Questions about the table below.
1) Give the third entry from the end, reading row by row.
2) Give the second entry on the diagonal from the top-right corner.
3) Give the entry in the top-left corner.
4) Give the first entry of the smallest entry's row.
5) Give the bottom-right entry.
6) Give the entry directly below -44.
7) Give the entry directly below 53.
8) Give the entry just left of the largest entry.
[[-11 -16  -4  30 -44  53  29  -8 -57  25  44]
 [-76 -15  71  74 -42 -46 -59  73  -2  -3 -53]]
1) -2
2) -3
3) -11
4) -76
5) -53
6) -42
7) -46
8) 71

m =
array([[-80, -67,  74,   5, -14,  52, -12,  79, -40,  11,  49,   7,  -4,
        -48,  63,  33],
       [ 73, -44,  51, -52, -16,  72, -45,  10, -61,  46, -62, -51,  80,
        -10,  10,  -9],
       [-12, -44,  63,  60,   1,  36, -24,  13,  59,  50,  11,  42,  42,
         -4,  -3,  -3],
       [ 47,  51,  55,  -4,   1, -21, -51,  77, -50,  14,  34,  36, -13,
         74,  77,  43],
       [  5, -42, -19,  33,  50,  55,  18,  13,  13,  42,  78, -61,  -4,
         32,  49, -79],
       [ 26, -17,  17, -12, -43,  63, -57, -17, -12,   0,   5, -31, -43,
         31,  45,  46],
       [ 52,  65, -47, -81,  38,  50,  57, -11, -68,  56,  74,  26,  50,
         28,  15, -41],
       [  0,  41, -28,  -5,  30,  80, -26, -34,  26,   9,  17,  45,  13,
         28,  27, -61],
       [-66, -53, -65,  77, -11,  29, -37, -54,   6, -40,  43, -50,  31,
         51, -53, -73],
       [-33,  56, -12,  11,  72,  -3, -78, -81, -29,  45, -67,  70, -54,
          5,  43, -32],
       [-33, -63,  77, -61, -22, -41, -60,  73,   6, -62, -50,  16,  69,
        -54,  66,  -6],
       [-24, -35,  66, -73, -19, -33, -38,  70, -12, -37, -51, -44, -74,
        -74, -22, -69],
       [-48,  80,  11,  -1, -70,  -2,  66,  40, -70, -59,  29,  42,  29,
        -33, -13,  80],
       [-69,  37,  75, -41,  54,  36,  19, -72, -30, -74, -44,  72, -33,
        -52, -58,  52]])
The entry just right of 9 is 17
The entry just right of -72 -> -30
The entry just left of -29: -81
The entry just left of -58 -> -52
Report the entry just left of -42.
A: 5

A =  -8  -38  -11  -69   22  -30  -56   28   40
The entry just right of the smallest entry is 22
Read off the entry just left of -56.
Answer: -30
The entry just left of 28: -56

[[-18 -30 -34 -68 -11   0]
 [  4  21  19  47  23   6]
 [-28  13 -13 -43  -5   9]]
Indices start at 0.
The entry at row 0, column 0?
A: -18
The bottom-right entry is 9
The entry in the bottom-left corner?
A: -28
The entry just right of the largest entry is 23
The entry directly below 21?
A: 13
The bottom entry of the column that holds the largest entry?
A: -43
The entry at row 1, column 2 is 19
The largest entry: 47

Read these off the table that follows.
1) Give the entry just right of -11.
2) Give the smallest entry.
3) Give the fourth entry in reading order.
4) Give the second largest entry.
5) Give the maximum.
[[26, 45, 49, 14, 10, 6, -3, -38], [-11, 15, -12, -4, 20, 41, 3, 7], [-12, -16, 23, 15, -6, 22, -4, 12], [31, 28, -34, 7, -3, -1, -25, -10], [51, -63, -39, -15, -25, -16, -21, -7]]
1) 15
2) -63
3) 14
4) 49
5) 51

Questions about the table below.
1) Find the last entry, reading row by row.
2) Find the entry directly below -5.
3) Find the first entry of the largest entry's row.
4) Find the entry just right of -37.
5) Find the entry directly above the smallest entry.
6) Find the 3rd smallest entry.
7) Find the entry directly below the smallest entry.
8) Find the last entry of the largest entry's row.
array([[ 32,  39,  40,  28,  51,   2,  10,   0,  53],
       [-28, -41, -37, -22, -56,   4, -14,   1, -62],
       [ 32,  41,  37,  18,  55,  -4,  10,  -4,  58],
       [ 47,  57,  62,  38,  75,  -2,  13,   0,  78],
       [-21, -23, -22, -17, -30,   4,  -5,   0, -30],
       [ 47,  55,  56,  39,  69,  -4,  15,  -4,  72]])
1) 72
2) 15
3) 47
4) -22
5) 53
6) -41
7) 58
8) 78

x = [-77  54   6   4]
What is the first entry?
A: -77
What is the entry just left of 4?
A: 6
The second entry from the left: 54

Questions about the array below.
1) Find the entry in the bottom-right corner.
2) Find the entry in the top-right corner.
3) Find the first entry of the largest entry's row.
4) Find the largest entry in the first row.
5) Find the entry just right of the smallest entry.
6) Find the first entry in reading order.
7) Find the entry directly above the largest entry.
8) Find the entry just right of 503.
[[ -55  175 -237 -353  254  134]
 [ -54  276 -206  503   24  249]
 [ -46  312  482  694 -223   73]
 [ -40  270  -88  536  -64  330]
 [ -36  289 -234  495   55  205]
 [ -43  141  590 -179  225   58]
 [ -41  147  576 -159  203   66]
 [ -41  332 -127 -415  479   51]
 [ -61  349  -54 -510  438  141]
 [ -51  340 -285   38  446 -109]
 [ -32   45  989 -150  146  181]
 [ -46  289 -271  441  149  122]
 [ -38  110  765 -348  274    8]]
1) 8
2) 134
3) -32
4) 254
5) 438
6) -55
7) -285
8) 24

array([[4, 4, 4, 4, 7, 4, 3, 2, 2, 4, 3, 4, 6, 3, 7],
       [5, 5, 5, 5, 6, 4, 7, 2, 2, 6, 3, 7, 2, 6, 3],
       [5, 2, 5, 6, 6, 6, 1, 3, 2, 2, 2, 6, 4, 5, 5],
       [6, 3, 5, 3, 6, 4, 7, 2, 2, 6, 5, 6, 0, 5, 4]])
Indices start at 0.
The entry in row 2 and column 2 -> 5
Find the entry in row 0 and column 2.
4
Find the entry in row 2 and column 0.
5
Find the top-right entry.
7
Find the bottom-right entry.
4
The bottom-left entry: 6
The entry just left of the smallest entry -> 6
The entry in the top-left corner -> 4
Find the entry in row 1 and column 0.
5
Find the top entry of the column that holds the smallest entry.
6
Find the entry in row 0 and column 1.
4
The entry at row 2, column 1 is 2
Find the entry in row 1 and column 1.
5
